In the data rows, the value 128 means zero.
Here are some points:
[122 122 126 113 118 110 139 121 175 169 133 123 105 110 146 147]
[107 108 131 131 126 118 121 115 164 168 133 123 119 118 135 132]
[179  91  82  35  87 148 164 182  87 189 224 255 137 115 107  94]
[125 125 136 128 114 110 119 105 130 133 122 117 127 128 133 126]
[121 130 135 133 116 105 124 125 120  97 131  66 137 139 123 129]
[114 125 117 129 119 112 119  99 129 100 135 113 137 144 133 135]
[122 117 121 111 113 117  87 115 129 162  65 150 130 126 147 124]
[ 95 130 125 126 137 102 117 121 141 135 108 113 124 116 132 113]
[118 114 121 109 115 123  86 103 127 163  61 160 124 118 150 129]
[114 124 159 105 123 118 120 115 119 159  67 176 118 123 158 104]
[101 124 125 107 132 117  83  73 134 119 113  91 106 153 124 135]
[ 94 115 111  88 138 125  79  85 135 129 119 147 102 145 126 133]
[115 130 117 135 127 111 110  96 139 115 117 100 114 128 119 129]
[111 134  96 123 153  92 116 124 153 126 111  81  96 115 126 125]
[177 214 128 250 229 255 140 255  47   6 164  23 134 142 121 144]
[156  77  62  23  95 148 164 190  86 194 228 255 123 112 106 101]
[189 193 121 246 207 245 128 255  39  19 186  31 137 145 114 137]
[121 124 122 122 122 108 137 125 165 165 137 120 111 107 138 141]
[101 120 101  90 131 116 108 100 174 164 141 140  88 121 137 151]
[120 122 119 117 113 121  87 110 131 163  59 150 126 122 148 122]
[121 114 156 114 119 120 116 115 129 164  66 175 132 119 154 114]
[167 220 117 253 242 249 144 255  56   0 161  20 124 138 119 142]
[200 228  98 253 199 228 102 249  30   9 186  34 131 143 100 134]
[123 106 154 102 122 132 129 130 116 164  72 179 138 120 156 119]
[189 215 120 249 178 200 119 255  44  23 187  17 141 143 117 146]
[115 127 136 138 125 104 115  86 164 115 112  67 123 127 124 125]
[138 101  77 138 138 107 124 116 128 123 136 102 155 135 138 115]
[117 129 135 133 123 105 117  93 155 110 113  70 123 132 132 132]
[151 108  95  83 111 121 148 138  97 165 217 229 136 124 116 103]
Here are 24 more points, each followed by its number:
[123 131 142 134 117 114 121  97 141 125 110 102 128 125 137 135] 0
[119 127 127 127 119 128 135 132 138  82 162  90 123 141 124 137] 1
[113 127 134 141 125 102 115 112 131 125 110  96 134 131 125 124] 2
[141 100  61   0  88 165 185 215  56 211 242 255 108 106 113  97] 3
[116 118 122 112 113 106 101 105 130 134 105 146 127 128 138 126] 4
[201 216 124 247 216 243 141 255  44  29 154  39 137 142 102 124] 5
[155 221 121 255 250 253 145 255  48   4 161  31 137 137 116 127] 6
[118 124 134 128 119 110 117 100 138 134 114 101 123 127 132 129] 7
[121 124 132 128 119 110 127 109 136 120 134  99 127 130 125 129] 8
[119 127 136 130 120 109 122 100 142 120 118  86 124 132 134 134] 9
[122 125 136 127 119 109 125 100 140 127 121  92 126 130 129 132] 10
[106 121 142 143 124  99 109 127 144 114 113 102 135 133 122 119] 11
[116 118 110 123 130 119 137 126 163 180 130  98 117  97 141 158] 12
[132 108 107 126 131 104 117 107 138 144 126 120 136 120 135 121] 13
[120 126 135 126 118 109 119  99 136 130 117  98 125 130 131 130] 14
[119 102 143 132 138 114 111 103 154 148 106 121 137 118 133 150] 15
[159  91  82  42  92 134 161 165  84 188 227 255 136 119 110  99] 16
[117 113 129 125 124 120 122  98 133 131 117 103 133 135 134 127] 17
[120 122 118 115 114 118  86 113 134 157  62 151 127 122 149 121] 18
[122 119 126 123 122 117 124 122 148 143 140 121 126 112 121 140] 19
[119 120 130 133 117  95 128 105 136 118 125  96 137 135 127 132] 20
[108 136 137 126 128 104 116  86 152 111 112  70 111 131 131 123] 21
[118 122 126 118 118 112 132 115 152 149 130 117 120 125 144 146] 22
[158  94  83  44  94 131 160 164  88 187 228 255 136 119 111 100] 23
Which two of these numbered points are nearest to each point below, looking only along the 4 directions in which the first points spread most? Their numbers follow each, nearest first.
[110 106 123 118 118 102 117  72 114 165 135 117 145 131 145 126] > 4 13
[125  82 119 129 131 104 132 121 124 128 108  84 151 150 114 144] > 20 8
[171  57  78   8  80 144 178 192  80 221 235 255 143 113 115  94] > 3 16
[174 213 126 254 237 253 145 255  49   5 166  23 138 144 123 140] > 6 5
[ 92  99 144 131 122 119 112 102 152 155 107 113 112 139 159 168] > 15 7
[127 129 137 127 118 111 117  98 136 135 115 101 122 129 130 128] > 7 14
[171 190 130 233 242 255 142 255  37  21 164  45 140 145 120 135] > 5 6
[ 89 108  86 131 151 117 136 139 185 147 114 119  76 119 149 156] > 12 22
[121 126 140 131 118 114 120  99 141 128 112 101 127 127 135 133] > 0 7
[123 128 152 121 114 111 133 125 153 134 103 162 130 120 110 113] > 4 15
[125 118 141 127 118 114 123  89 137 130 121 102 129 126 126 132] > 14 7
[123 126 139 129 116 108 121 105 134 123 116 101 127 136 139 139] > 14 7
[164  76  72  17  82 150 175 198  83 205 234 255 136 113 109 103] > 3 16
[127 126 133 120 114 112 120 109 115 131 142 149 127 128 121 120] > 13 4
[ 94 117 177  97 119 101 176 105 167 145  44 245 127 131 109 110] > 18 4
[116 103 139 141 140 101 108 120 140 123 105 102 154 126 112 137] > 2 11
[112 113 133 126 126 120 130 111 177 181 137 122 109 108 139 138] > 12 22
[113 127 134 136 128  93 113  87 155 113 110  72 137 128 124 142] > 21 9
Now 24 new points, numbered from 0 again:
[164  87  82  37  91 138 163 171  84 195 229 255 135 117 110  97] 0
[111 123 118 137 122 111 109  97 139 116 116  98 117 132 117 124] 1
[119 122 128 124 118 111 130 115 137 134 128 102 128 126 137 147] 2
[127 126 143 128 108 106 118  99 139 140 113 100 128 131 134 126] 3
[156  99  87  54  97 128 155 153  89 183 226 255 135 120 110  98] 4
[120 122 138 128 119 109 119 100 146 137 115 104 125 129 135 132] 5
[198 187 128 250 210 248 140 255  34  12 175  13 163 154 115 148] 6
[169 218 129 253 243 255 147 255  50   6 163  23 134 145 124 141] 7
[167 210 126 254 241 253 148 255  51   9 166  21 135 141 119 144] 8
[132 129 146 131 105 106 117 104 140 136 114 100 124 135 138 126] 9
[125 123 147 130 129 112 129 119 147 117 114 136 137 126 121 132] 10
[123 118 145 123 116 112 125 111 143 159 122 122 127 122 139 135] 11
[131 132 131 130 122 110 122 102 135 127 119  95 123 135 134 134] 12
[121 122 136 127 116 110 119  99 137 131 117  97 127 129 131 131] 13
[126 127 141 123 110 102 115 103 128 137 117  89 131 131 130 133] 14
[116 110 130 129 130 119 127 111 175 178 132 120 114 110 142 139] 15
[179 213 127 255 220 255 136 255  48   3 171  24 137 143 122 146] 16
[118 123 134 135 108 106 113  87 152 122 114  84 134 147 144 130] 17
[120 110 139 123 116 127 115 104 129 137 115 108 125 133 133 137] 18
[125 130 135 130 120 118 120 102 138 123 117 104 124 133 128 122] 19
[101 123 179  65 101 114 188  64 181 143  47 255 128 123 107 130] 20
[120 126 116 111 117 113 131 119 174 171 135 121 101 110 136 144] 21
[ 86 114 112 117 144 132  87 113 154 172  44 152 134 135 162 105] 22
[ 97 129 122 142 143 112 129 114 160 172 121 117 116 111 135 124] 23
Which two of these numbered points are nearest to each point below, looking only along the 4 directions in which the first points spread most? Their numbers follow each, nearest first.
[146 108  95  75 105 124 151 144  94 170 219 232 135 118 110 107] > 4 0
[116 132 122 130 127 109 101  76 154 107 113  72 118 127 115 122] > 17 1
[123 131 135 132 127 113 118 102 141 142 113 111 122 126 134 125] > 9 5
[126 107 109 112 120 108  96 111 133 166  91 157 134 122 146 117] > 11 22
[114 120 130 123 121 111 115 101 145 132 118 112 124 126 131 131] > 3 5
[108 110 130 129 124 123 126 110 173 177 131 120 112 115 138 138] > 15 21
[118 120 147 129 120 112 129 115 141 147 114 132 123 127 147 131] > 11 10
[121 125 136 128 117 107 126 102 143 114 119  83 124 135 134 135] > 12 1
[135 127 142 128 119 117 117  98 125 137 106 124 123 137 148 142] > 18 10
[116 131 129 134 127 109 105  77 159 113 113  71 122 129 119 121] > 17 1
[129 138 129 130 125 148  98  85 149 132 111 132 121 114 135 148] > 18 10
[120 122 138 130 116 110 121 105 136 126 128  96 132 126 123 133] > 12 19
[139 144 148 138 117 134 142 110 181 144 111 148 117  93 171 172] > 23 15
[148 120 147 131 118 110 111 107 120 144 121  98 145 132 112 130] > 19 18
[119 123 136 127 118 110 115 103 149 147 113 107 121 128 134 129] > 5 3
[120 123 139 127 120 109 119 103 140 134 116 106 125 127 129 127] > 9 3
[141 114 109  89 108 118 142 130  97 160 205 218 132 123 114 108] > 4 0
[107 118 173  79 108 109 188  73 167 157  43 255 129 128 108 128] > 20 22
